One turn sends every row of this set to another row. A few are shown first. Where does it send the rows asked after them?
mosat: [ 12  -3 -31 -16   8  10  -2  -5  15 -26   0   5  -5   0  -8   3  16  -5
  17  -1  -4  -1  19  20   2 -25  -8]
nular: [  5   9   8   9   2 -16  12   7  15 -13  36   7   2 -21  -4  -9  11  -3
   9  -4   6   4  22 -31  18 -21  23]
nipa: [ 17   7   2   5  34  21  -8 -10   6  -9  -1  -8 -11 -10   2 -21  -1   7
   7  11  11  -7  14  -1  24  -3  21]
dedev: [ -4  22  15 -27   0  -2  -6   8  -1 -20   0   6 -10 -12 -14  -2  -5  20
   2  17  12   0  -3 -14  23   5 -18]
Vasip: [  3  33 -21   4  14   1  20  17   7 -20   3 -12   4  -4   0 -22  -1  17
  15 -11 -12  -6  14 -15  25 -22 -10]
Nunu: [  5   5   9   9   4 -14  12   7  15  -7  37   7  -2 -21  -4 -10  12   3
   7  -2   3  -1  21 -34  14 -21  25]
redu: [ -3  24  12 -25   1  -6  -5   4   1 -20  -3   3 -11 -12  -9  -5  -8  18
   1  19  13  -4  -7  -9  31   3 -19]
devav: [ 10 -11 -30 -18  11   8 -10  -1  16 -23   5   1  -5  -1  -4   1  18  -2
  13   2  -6   0  19  18   2 -26  -6]
netav: [ -5  22  16 -26   5   0  -4   7  -1 -19   1   7  -6 -14 -10  -4  -9  18
   5  19  10  -3  -4 -14  30   8 -15]
Dok: [ 19  25   3 -27  21 -30  -9   0  37  -4   1   0 -10 -15  14 -10   3   0
  13  -2   1 -13  28  -3  11 -20   3]
fak: [  8   2   6   6  -2 -13  13   3  15 -12  35   7   2 -19  -6  -5  13  -4
   8  -3   5   6  15 -33  13 -24  25]
sol: [  4   7   9   5   5 -12   8   3  14 -10  36   6   1 -19  -5 -13  14  -3
  12  -5   5   1  19 -35  11 -24  24]
zere: [  8  -8 -32 -22  14   4  -4  -8  14 -25   4   4 -10  -1  -8   3  18  -4
  12   3  -5  -4  17  19   7 -23  -7]
luker: [ 10  -6 -32 -19  13   9  -5  -2  14 -25   3   4  -2   0  -6   2  14  -6
  14  -3  -7   2  18  19   2 -26  -3]
muker: [  2  19  13 -24  -2  -7  -6   7  -1 -19  -4   2  -6 -13 -13   2 -12  17
   0  21  16   0  -3 -14  30   3 -14]
mege: [  8   5  10   6   4 -21   7   4  17 -16  38   6   0 -20   1  -8  12  -1
   8  -1   1   1  16 -35  17 -21  25]
vus: [  9  -9 -31 -22  15   8  -4  -5  16 -26   2   6  -9  -4  -8  -1  18  -7
  14   4  -9  -3  18  17   6 -22 -10]
vesuf: [ -6  25  14 -26   6  -2  -5  11   4 -20   3   3  -8 -12 -12  -3  -9  20
   4  17  15  -3  -7 -14  28   7 -15]
dupud: [  8   5   3   7   2 -14  12   5  18 -12  39   8  -2 -21  -6 -10   8   2
  14  -7   2   8  17 -32  13 -25  25]
tigok: [ 18  10   0   9  35  20  -8  -9   5  -8  -3  -7  -9 -10  -1 -19  -1   9
   8  12  16  -7  15   3  20  -2  18]
San: [  2  -6 -26 -22  10   9  -3  -1  11 -25   4   4  -9  -1  -8   3  14  -5
  11  -5  -4  -1  22  20  -2 -24  -8]
siz: [  3  28 -16   3  12   1  22  16  12 -21  -1 -13   5  -1   5 -22  -1  19
  14 -12 -13  -5  13 -19  28 -19  -9]
tuve: [  4  -7 -33 -17   9  11  -9  -4  15 -26   6   6  -9  -3  -7   5  17  -8
  12   3  -6  -1  16  16   5 -24  -8]
genu: [ -4  22  12 -26   4  -1  -4   3   1 -18  -5   5 -11 -10 -13  -3 -11  15
  -1  18  11  -5  -8 -15  26   5 -15]
gunu: [  4  31 -19   4  15   1  22  17   6 -22   0 -11   1  -4   0 -23  -4  16
  16 -14  -8  -4  17 -16  25 -22  -7]
duga: [  7   6   6   8   0 -18  13   1  14  -8  35   4   1 -20  -2  -9  12   1
  13  -2  -1   5  17 -29  12 -23  25]
kima: [ 24  24  -1 -25  18 -30  -9  -2  37  -5  -1   1  -5 -15  15  -8   4   7
  11   0   2 -13  28  -2  13 -20  -1]
tefol: [ -6  20  12 -25   5  -4   1   8   0 -18  -7   3 -10 -14 -11   0  -8  20
   1  17  11   1  -6 -10  30   4 -19]
Laz: [ -2  24  11 -27   3  -1  -6   2   6 -20  -2   5 -10 -10  -8  -2  -7  21
  -1  20  11  -2  -3 -18  32   5 -17]
goda: [ 15   7   2   5  33  21 -11 -11   8  -7  -4  -5 -10  -8   3 -23  -1  10
   8  10  12 -11  13  -3  23  -2  20]
rivu: [ 21  24   6 -27  19 -31  -6   0  37  -1   0   3  -7 -16  15  -7   5   6
  12   0   0 -12  25   1  12 -17   0]
dobod: [  3   4   3  10   1 -12   8   4  18 -12  36  13  -1 -20  -4 -12  15  -1
   4  -2  -1   1  16 -34  17 -24  25]
ginek: [  7  -7 -31 -17  10  10  -6  -3  17 -21   7   3  -8   1 -10  -4  16  -8
  13   1  -8  -2  18  21  -1 -22  -3]

nular moves to genu
dobod moves to muker
rivu moves to Vasip
Now these:
tefol moves to ginek
redu moves to luker
vus moves to duga
sol moves to Laz
kima moves to gunu
dupud moves to netav
siz moves to tigok
tuve moves to fak

One turn sends every row of this set to another row. A few are shown first. Where does it send the rows asked after them?
Fif: [ -4   5   9   5 -25  13   0  13  18  -1  -8   8]
Vir: [ -7  -9  33   9  -1   5   2  -5  -1  -3 -18  11]
vedum: [ -6  -3  16  -9  -8  27  -3  10 -15  -1  -9   8]
zotu: [ -5   3  23   8  -7   8  -7  10  13  -7 -20  12]
zaba: [ -1   9  11  10 -29  -6   5   3  22  -5   9   4]
Zope: [ 6 11 -8 17  5 -7 -6 11 14  7 19 -7]
boz: [ -4 -13  26   5 -16  11  14  -7 -12   1  -4  11]
gug: [  1   5  -2 -23  -2   0 -13  -8 -10 -20   9   5]
pafi: [  5   4  -3 -19   1  -8  -3   2 -11 -21   1  13]
nidoz: [  1   0  22  11 -30  -1   8  -9   1  -6  19   4]
Reko: [ 9  9 -1 17 -6 -6  2  2 -1  6 33 -3]
Giroz: [  0  -2   6  -4  25  -7   0  13 -13 -13 -10  -2]
sape: [  8  -2  11  19  24 -11  -2  -6  -5   2  16  -4]
Gopu: [-10  -1  -9 -22   1  -9   9 -11   5  -8  -2   1]
lome: [  8   8   0  19  21 -13  -7  10   8   1   9   0]
fozok: [ -4  -1  10  -6  -8  20   4  18  -9  -2 -14  16]
neki: [12  4 -6 15 -2 -4  3  3 -3  7 32 -4]
Zep: [ -1  -9  -9  -8  -5   1  23   5 -16   2  14  -8]
rozut: [  3   7 -12  -9  -8   9  -4  20  -7  -7  15 -12]
rik: [  4  15  -4  17   2 -11  -3   8  16   6  21  -6]
Nalam: [ -3  -5  14   4 -32  18   9   1   1   3   4   8]
pilu: [ -9   6  -9  -8  13  -2  -5  13  13  -5  -6 -14]
Sez: [  0  -5  32  14 -12 -11  13 -11  -5  -8   7  10]
Mes: [  4   4  15  20  20 -15  -3  -8  -4   2  17  -4]
fus: [ -4   1  35  15   0 -11  -1 -10  11  -9  -6   7]
duki: [ -7   1   0 -23   3  -3  -7 -17  -1 -12   3  -3]
rol: [  0  14  23  13 -12  -9  -7   8  19 -13  -3  10]
rak: [-16  -8   8  -9  -8  21  11   5   2   9 -13   3]
Livep: [-15  -4  15  -9  -4  26  -4   3  -1   3 -13   1]
nazon: [  7  -6   3  17   9  -9  10  -9 -11   9  26  -2]
Miri: [-11  -7  10  -6  -4  14  14  11  -5   4 -19  12]
pifim: [ -1  -2  -8 -21   0 -14  13  -3  -6 -14  -2  12]
Sazeg: [  6  13   6  21  16 -17  -8   9   8  -1  11   1]
Dup: [ -5 -10   9  -6  15   3   3 -10 -24  -5   7 -14]
Mezar: [  6  -2   7  19   4 -14  11  -7 -10   8  27  -1]

gug moves to pifim
Sazeg moves to rik
Now these:
Sez moves to fus
Miri moves to Livep
rozut moves to Zep
Zope moves to neki
Nalam moves to boz

One turn sends every row of this set to another row. A few are shown first. Where does it send the rows asked after them?
bedu: [-14   5   9   9  -1  -4   4   0  13 -20  14   2  11  14]
kabog: [  3  -4  -8  -8 -18 -19  -8   8  -4  11  -6  -3 -22 -14]
zuto: [ -6   7  -9 -13 -28 -16  -3   7   0  -5 -13   2 -17  -3]
Vuko: [ -4   0   8 -29  16   8 -15  -9   0  15   0  -7   6  -4]
pados: [-18   7 -15  -9   8 -14  -8  -6  -3   5 -33 -13   1   4]
sare: [ 15  21  -5   5   6  -7 -16   6 -18   6  -2 -23  11  -1]
Kenot: [-10 -12  -2 -20 -19  -4  -4  -1  14 -16  -9  -3 -14   5]
Gimu: [-17  12  16   2  -5 -24  13   4 -16 -13   5   1   0  11]
lubat: [ -3  -9  -8  -6  -9   1 -16   3  25   6   1   0  -9 -11]
num: [  5  -7   9  18  -2 -10   8   2   2 -23  13  -4  -5   6]
tun: [ -6  -2  -1  14  13  -7 -15  -1 -23   8  19 -12  15   5]
kuvef: [-11  -1  16  16   5  -5   6   4  14 -16  14   4   4   5]
gopi: [-18  -2   9 -20  -8 -14  -4   5   4  13 -10   3 -12 -19]
Pomin: [ 23  -4 -10 -18   5   1 -17  -8 -13   9   3 -14  -6   0]
Ponik: [ -9   7 -21  -5   3 -15  -9  -5  -7   3 -31 -15  -3   6]
mep: [-12   3   4   8  15  -4 -10  -6 -16   1  16  -8  27  -8]
kubiz: [ 13  -5   8  -8  14  -3 -11  -4 -17 -10  -3 -34   6   9]
vul: [ 10  -1   4 -32   8  -4  -7 -12 -18   3  -5 -12   1 -12]
Biva: [  9  13  -8 -15   7   4 -21  -2  -3  22   3  -4   4  -7]
demag: [ -6  16  18 -14  16  -6  -6  -2 -16  -1 -10 -20  19  -8]
Mav: [-11   5  21   9   0 -22  16   5 -12 -12   5   3  -5   0]
gifeb: [  2  -1   3  11  -8 -11   6  -2   1 -30  14  -6   3  14]
supo: [  3  -2  -2   9   9 -10  -8  -8 -26  -7  15 -14  19  -7]
losof: [ -3   8   8   0  19   8 -21   4   2   9   3 -21  16  11]
tis: [-10  18   4  15 -10 -20   4  10 -11  -4  10   3  -2  15]
sotel: [ -9  -5 -10 -10 -21   0 -11   5  20  -6  -5   0 -13   8]
Kore: [-10   2 -22  -4   8  -4 -13  -9  10  -2 -27 -16   4   7]
bilo: [ -7  -3 -18 -10   8  -7  -8 -13   4  -9 -29 -19   2   6]
meger: [-11 -10  10   1  16  -9  -6  -7 -28  -3  13 -15  16   1]
kagad: [ -5  12   9  22  -3 -19   6  12  -6  -1  11   5  -6   4]
sib: [-19   9  -1 -18 -21 -12  -3   7   7  -1 -14   7 -10  -5]
tuk: [  2 -22   1 -19 -10  -6  -4  -5  11 -10  -5  -8 -14 -15]

sib moves to Kenot
bilo moves to Ponik
Now these:
vul moves to Pomin
meger moves to supo
kuvef moves to Mav
demag moves to kubiz
tuk moves to kabog
gifeb moves to tis

